Small tables with named rows and columns. After each table, cells are looked up by row and column.

gif =
	tudov	kul	retuk	nupel	rifed	vid	saku	daku
nuduno	147	202	200	98	249	206	14	95
peg	172	164	163	164	166	159	159	159
luv	108	169	159	154	121	171	188	196
lef	164	172	172	147	186	175	124	145

peg, kul: 164
lef, tudov: 164
lef, retuk: 172
nuduno, daku: 95
peg, tudov: 172
luv, nupel: 154
luv, vid: 171
nuduno, retuk: 200
peg, vid: 159
lef, saku: 124
luv, daku: 196
nuduno, kul: 202
nuduno, nupel: 98
nuduno, rifed: 249

Table bedofi
          pav  modezop  sato   gaz  betera  resek   fos  boro  buvid
debos    3580     5376  4952  5038    4939   4099  3982  4827   4220
dopi     5232     4711  4659  4700    4638   4776  4538  4615   4731
devavib  6334     3764  4168  4260    4192   6096  6401  4457   3172
luvidal  4666     5244  4661  4499    4664   4519  5870  4735   4310
ludavup  4836     1158  5168  5389    5018   4030  8247  4715   4841
lugi     1751     3582  5345  5290    5427   2995  5208  5083   4362
nerib    4082     6119  4731  4774    4676   4366  3818  4630   4395
pubogad  6687     5031  4354  4376    4355   5658  4378  4539   4828
bano     5279     5182  5111  5175    5036   4132  2520  4749   3909

What is the modezop of luvidal in bedofi? 5244
What is the resek of ludavup in bedofi? 4030
What is the buvid of ludavup in bedofi? 4841
What is the boro of ludavup in bedofi? 4715
What is the fos of pubogad in bedofi? 4378
What is the pav of bano in bedofi? 5279
What is the buvid of luvidal in bedofi? 4310
Row with the largest modezop: nerib

gomigo.csv
,mada,deg,ganu
zovov,6.0,3.7,6.1
fezare,6.0,3.7,3.2
fanev,3.7,3.7,2.3
zim,1.5,3.7,3.2
ziva,8.8,3.7,3.2
zumuna,6.0,5.4,2.7
vud,5.0,3.2,4.0
defaboz,6.0,1.5,4.2
dad,6.0,3.7,2.3

fezare, mada -> 6.0
defaboz, ganu -> 4.2
defaboz, mada -> 6.0
zumuna, deg -> 5.4
ziva, deg -> 3.7
zovov, deg -> 3.7
fanev, deg -> 3.7
fezare, ganu -> 3.2
fezare, deg -> 3.7
defaboz, deg -> 1.5
zim, ganu -> 3.2
dad, ganu -> 2.3
vud, deg -> 3.2
zim, mada -> 1.5
ziva, ganu -> 3.2
zumuna, ganu -> 2.7
vud, ganu -> 4.0
zim, deg -> 3.7
Which row has the largest ganu? zovov

Table gusok
fields: soferu, mer, duze
rup: [1989, 5022, 2157]
faril: [3612, 6512, 3382]
gab: [6911, 9014, 5621]

mer of rup is 5022
duze of gab is 5621
duze of faril is 3382
duze of rup is 2157
soferu of faril is 3612
soferu of gab is 6911
mer of faril is 6512
mer of gab is 9014
soferu of rup is 1989

ladum =
,ragugik,deg,fof
vakimik,32.11,35.22,19.71
zefu,97.20,13.39,29.83
tudavo,51.91,18.43,41.45
muzi,33.66,22.16,37.05
mapobe,83.70,23.11,23.38

mapobe, ragugik -> 83.70
zefu, deg -> 13.39
vakimik, fof -> 19.71
tudavo, fof -> 41.45
muzi, ragugik -> 33.66
mapobe, deg -> 23.11
zefu, ragugik -> 97.20

Table buf
|  | lafufu | rimu | kab | degif | zov |
|---|---|---|---|---|---|
| kisiris | 0.767 | 0.569 | 0.610 | 0.584 | 0.735 |
| bazuz | 0.773 | 0.435 | 0.611 | 0.587 | 0.674 |
| gal | 0.787 | 0.289 | 0.648 | 0.589 | 0.812 |
| peboza | 0.549 | 0.801 | 0.615 | 0.589 | 0.594 |
| rosozaf | 0.588 | 0.147 | 0.604 | 0.588 | 0.581 |
| rav | 0.608 | 0.486 | 0.585 | 0.586 | 0.660 |

rimu of gal: 0.289
degif of gal: 0.589
kab of rav: 0.585
zov of rosozaf: 0.581
lafufu of rosozaf: 0.588
lafufu of kisiris: 0.767
kab of gal: 0.648
rimu of kisiris: 0.569
kab of rosozaf: 0.604

